In the rows, zero is written as 128.
Rotation paths and how fast each direction turns (deg/step):
Each turn is a multiple of 5 degrees from 10 to 175, or 0.
Each row of a path follows its step; steps can be skipped.
Rotation 1:
step 2: [128 133 124 126 125 132 133 140 126 127 127 128 132 123 129 120 132 133
 133 129 123 121 118 126 129 124 128 133 118 124 132 134 136 137 143 142
 123 130 127 125 130 126 131 125 123 131 123 132 128]
step 13: [126 125 138 123 124 130 142 130 134 127 130 136 121 120 135 126 123 125
 135 126 130 125 133 126 125 117 132 119 129 121 131 133 123 125 136 125
 124 125 133 135 130 129 126 125 119 135 136 130 130]
step 14: [132 123 123 127 121 133 134 130 132 138 132 131 134 121 138 120 130 119
 134 136 132 113 129 130 129 120 135 130 133 127 136 131 132 129 128 126
 131 123 118 122 132 129 131 130 127 130 131 121 126]
step 20: [121 131 129 128 134 119 132 128 127 122 127 120 130 125 131 118 131 130
 130 122 129 135 120 127 129 125 120 136 131 130 137 118 124 139 134 131
 124 123 139 127 128 129 124 120 121 128 137 130 130]
step 21: [119 125 136 132 121 120 129 128 133 133 128 133 126 128 130 137 131 122
 130 127 128 123 125 123 132 132 127 127 134 135 137 131 124 139 137 120
 122 127 135 129 132 126 130 123 126 141 134 118 137]
step 30: [133 131 136 133 117 126 136 128 136 128 131 139 126 125 127 116 126 132
 127 134 132 126 126 129 134 125 125 130 124 113 126 128 124 123 132 127
 127 136 125 135 135 132 138 121 130 136 125 129 125]
step 31: [132 126 129 133 126 125 129 129 133 128 136 131 135 129 129 118 124 129
 142 127 132 129 126 125 132 113 139 134 124 124 143 130 132 124 132 132
 125 131 125 128 128 124 125 125 136 124 133 131 117]
Speeds:
[130 129 132 127 127 128 126 129 129 126 128 128 126 131 127 127 128 129
 126 128 127 129 132 128 130 127 129 128 128 129 129 130 128 129 125 129
 127 127 126 128 128 129 129 126 130 127 130 131 126]  55
[129 125 129 127 129 131 129 130 128 130 126 126 127 128 129 126 130 128
 131 126 130 128 127 127 129 128 126 130 128 125 126 131 130 128 129 126
 129 129 127 129 129 128 128 126 131 127 127 130 126]  25
[128 128 127 128 126 127 129 129 127 128 128 128 128 128 127 127 128 130
 128 131 125 129 127 127 124 126 130 126 129 124 127 128 131 128 129 128
 126 127 128 127 130 130 130 129 128 127 130 126 124]  25
[126 126 126 129 128 130 127 127 126 127 128 128 127 130 127 129 127 126
 129 128 128 129 127 127 129 125 129 128 130 128 125 127 127 130 127 128
 127 126 130 132 131 126 128 127 127 127 131 130 131]  90
[128 126 130 127 128 128 127 129 130 128 124 127 130 129 124 129 126 126
 128 125 125 128 129 125 128 129 129 128 126 128 126 129 126 129 131 128
 127 127 129 130 126 127 128 128 127 129 128 126 126]  130
Rotation 2:
step 5: [121 131 131 130 130 132 123 128 125 129 134 123 119 130 124 124 128 126
 125 117 124 136 129 126 132 132 127 129 125 129 131 142 125 131 130 120
 127 123 123 136 123 133 135 121 118 129 129 126 135]
step 10: [124 131 128 122 127 120 128 139 129 128 137 125 128 129 127 126 130 129
 121 130 135 126 135 127 128 128 122 134 132 128 130 136 131 136 134 118
 118 123 132 133 125 130 135 129 122 128 120 136 137]
step 13: [123 127 135 131 134 136 128 122 126 137 128 130 128 129 127 125 124 128
 125 140 133 130 123 133 128 117 129 132 119 139 127 129 121 129 133 136
 125 128 132 127 125 129 133 129 136 127 123 131 139]
step 26: [131 132 121 136 130 123 124 129 118 123 126 138 130 120 133 121 133 137
 120 134 125 124 127 125 130 120 134 127 126 135 134 129 126 134 133 131
 122 123 132 132 128 131 135 126 129 129 126 136 135]
step 27: [127 123 125 130 122 122 123 140 129 130 125 131 127 130 125 123 126 120
 125 130 135 127 134 134 135 124 130 124 130 131 126 135 126 132 133 131
 112 117 130 123 128 128 135 122 132 125 136 127 132]
step 30: [120 130 124 133 137 132 119 125 127 129 127 129 120 134 129 129 126 128
 123 124 123 130 127 131 123 125 136 122 118 143 125 132 130 128 123 130
 127 125 122 135 119 126 122 123 130 128 124 130 135]
step 31: [130 125 125 130 137 127 131 125 126 138 134 132 131 125 130 118 130 128
 125 127 123 135 137 131 134 117 132 127 122 135 129 131 131 121 125 134
 129 124 134 130 132 134 132 118 134 122 126 133 133]
Speeds:
[129 127 129 127 127 127 129 127 127 128 132 128 128 127 130 128 126 124
 126 130 131 127 130 128 130 125 130 129 127 128 128 129 128 127 127 128
 128 129 130 129 129 131 130 130 126 128 128 129 125]  155
Rotation 3:
step 4: [130 119 125 125 128 121 130 123 124 135 129 131 127 128 128 120 116 126
 134 123 124 117 127 121 118 127 137 124 124 130 125 128 122 125 120 136
 129 120 118 121 130 124 127 120 122 125 130 132 137]
step 6: [130 137 122 131 124 122 128 128 116 135 122 132 131 127 120 127 133 129
 133 133 131 123 137 135 129 130 126 129 129 134 128 127 130 134 127 128
 124 118 118 126 140 120 131 126 130 141 132 141 127]
step 8: [130 128 128 135 129 119 133 126 123 140 125 118 127 127 129 136 121 128
 135 119 134 126 128 133 126 128 134 123 132 125 122 126 137 128 132 133
 114 128 133 115 132 128 138 124 128 125 124 127 125]
step 13: [128 127 124 128 129 133 135 131 134 129 127 129 130 128 137 123 121 130
 127 128 132 126 118 125 129 128 142 131 121 125 123 130 132 121 122 143
 125 126 123 130 131 121 128 130 117 123 135 125 143]
step 17: [129 129 123 123 129 126 126 119 118 142 119 124 129 128 138 128 123 134
 132 120 129 125 128 134 128 123 126 131 118 122 129 129 133 124 125 131
 113 131 130 122 122 130 128 119 118 135 134 129 129]
step 20: [123 126 119 130 123 122 124 125 122 140 133 122 134 133 125 122 130 132
 131 122 124 123 133 133 138 124 136 124 121 129 137 125 128 130 128 129
 124 124 125 127 134 131 132 115 142 132 131 126 121]
step 22: [133 130 124 132 134 120 140 135 133 133 136 122 132 133 134 133 128 130
 139 123 141 129 133 131 132 130 140 123 128 131 121 123 130 124 128 133
 127 121 123 133 132 125 131 127 126 124 139 130 136]
Speeds:
[131 128 128 129 128 126 130 130 127 129 129 130 128 129 130 127 127 125
 129 130 129 128 127 128 127 130 127 129 133 127 128 128 125 126 130 126
 126 130 130 128 129 128 131 127 129 129 130 127 128]  110
[127 126 130 128 130 128 128 128 130 129 127 128 127 129 127 128 130 128
 124 129 128 130 126 131 130 130 130 129 129 125 126 128 129 129 131 130
 129 127 130 129 131 129 128 130 127 126 126 129 129]  25
[125 128 130 126 128 128 125 129 125 129 129 128 126 131 128 129 127 127
 127 129 127 128 130 130 130 129 129 129 128 127 130 129 126 129 127 128
 130 128 127 127 126 129 129 124 127 129 130 133 129]  130
[129 129 129 131 129 130 130 128 130 126 126 131 129 128 131 128 129 130
 130 129 129 129 129 129 128 128 129 130 126 130 128 127 127 128 129 128
 132 128 126 127 129 125 127 128 129 127 130 132 127]  115
